Each path below is one point turned by a fixed rotation once a step. After each direction that follows a path, write how fast that rotation turns it, in degrees a step (0 if it stays still).
Each turn is a multiple of 5 degrees from 10 to 175, or 0.
Each row of a path follows its step; steps can be skipped.
Rotation 1:
step 8: [-18 -20  37  25  43  37   8  -5   3 -21  -9  -5 -20  43  -3  12  12  10
  32 -27  -6  -3  -6 -10  -9  23 -39  -2  33  14  -3  -2  -6 -22  13  -9
  14   1 -23 -26  54  -4 -10 -18   0  34  24  10 -26   9 -15   4  -6  29
   6  16  31]
step 9: [-14 -16  -7  30 -13  11  26  -8  -6  -2 -22  -2  10 -30 -12  -4  -7 -38
  -3   2  30  10  -2  43   5  23  40  12  59 -30  17  -7  27 -14   5 -38
 -15   9  -4   6  31   5 -12  14 -10   8 -42  23  39  -3  24  -1 -28 -13
  11   9   6]
step 12: [-54 -13   3  16 -16 -30 -12 -18   7   3 -20   1   6 -11  -1 -25 -54  43
  37   4  20 -16  -1   3 -28 -11   3  -9  -4  19  -7  -7  17   2  -4   0
  17 -11  15 -16 -34  -2   7 -27 -40  24 -45 -12 -32 -13  -7 -24 -34 -15
   8 -10  -9]
step 13: [-20 -36  10   2  10  21 -12   6   0 -21   0 -14  20  -8  21   3  42  51
 -13  -6  -9 -34 -11 -34   5  11   2  10  -2 -17  44 -57  -3  14   5  -4
 -57  15 -18  -6   1  16  32   7  -2   5  -9  28 -16  28 -30   0   8  19
   4  -1   3]
step 21: [ 20 -24 -20 -22  11  28   1  25  19  33 -33 -30  -7 -13   7  30  22 -16
  25 -44   5  14 -35 -22   1 -18 -10  15  13  10  43  20 -25 -13 -16  28
  -4 -40 -46 -24 -17  -7   3   4   1  -8 -14 -17  -4  -2  11  12  13  31
 -16  21  -4]
step 26: [ -8   2 -24 -33 -41 -17 -14   0   1   7  -4  22  43  -9  38  23  -5  41
   6   4  24  25 -26  31  10  15 -21  -5  -7  32  33   5 -40   4 -15  -2
   3  -2 -10  -4 -20  18  22 -22  26   5   6  14  11   1 -19  22  57   5
   0   8 -26]
step 27: [ 28  29 -25  21 -24   4  -2  11 -10  13 -12 -59 -31   8  13  17  31 -20
 -24 -21 -16  -5 -25   1 -10  24  -6  12  12  32   7   9  -4 -11  26  20
  -8  -9   1  -9 -41 -23  -7 -11   2  27  -7 -26 -43 -12 -49 -15  -3  19
 -10   1  19]
Speeds:
[  6  -2  -1  -1   6  -4  -3  12  -2   6   1 -12   3  -1   5  -2  -5  -1
  -2   3   4  11  -5  12   6   7  -2   0   4  11   2   0   7 -11   4   2
  -2   4  -4  -9   3   3   4   5  -9  -3  12  11  11  -3   0   7  -3   5
   0   0  -5] : 65
[  0 -14   3   6  10  -2   0  -8   9   6  -4   1  -1  -3   5  -3  -7   5
   6  -4 -10  -8  -3  -2  -2   6   4   6   7   8   3   0 -11  -1  -3  -4
  -8   8  -8   4  -9   5  -7   8  -6 -10  -1   1  -2  -6   1  -1   1 -10
   5   0   3] : 10
[  7   2  -2  -3 -10   7  -5  -6   5  -5   1   3  -2  -8   2  10  -1   1
  -3   6  -4  -4  -6   1   3  -1  -5  -6   4   3  15   1   3   3   7   0
   2   3   5 -11   6   9  11   7   9 -13  -1  -9   0   2  10   1  -5  -7
   5   1   0] : 90
[ -7  -1   6   8   6 -10   5  -2  11  -3  -4   2  -3  -7   6   5  -6  -2
   8  -3   1   7   2   5  -7   1   0   4  -5 -12  -4  -2   9  -2   3   0
  11 -14  -3  -7  -6   7   2   1   2  -5   0   4  -1   2   5  -2  -6   6
   2  14   8] : 110
[-10  -8   5  -2  -5  -4   0   4  -4  -1   7  -6   2  -7   7   4   1   7
  -1  -2 -13   4  14   8   8  -2  -8  -8   0   8  -8  -1   6   5   3   8
  -7  -2 -10   4  -4  -4  10  -7   4  -1  -8   1  -5  -2   3  -5   3  -2
   4  -1  -1] : 55
[  7   3   4  -1   1   1   1   1   6   3  11  -8   3  -4   6   3   1  -5
  -9  -1   3   0  -5 -10   5  10  10   1  -5  -9   2  -7   4   3  -8   5
   1   7  -7   1  -2 -14   2   7  -3  -4 -10   6  -9   4  10  -6  -4   2
  -9   2  -3] : 100
[ -4   9  -5  -2  10   4  -6 -14  -5  -9  -5  -6   7  -6   7  -3   2  -4
  -2  -4  -2   3   4   7 -11  -1  -2   1  -6   4  -2   1  -3  -6  -9   5
  -2   4   5   1   6   2  -1   3   9  -9 -10  10   6   5  -8  -7  -2  -3
  -2   3  -9] : 170
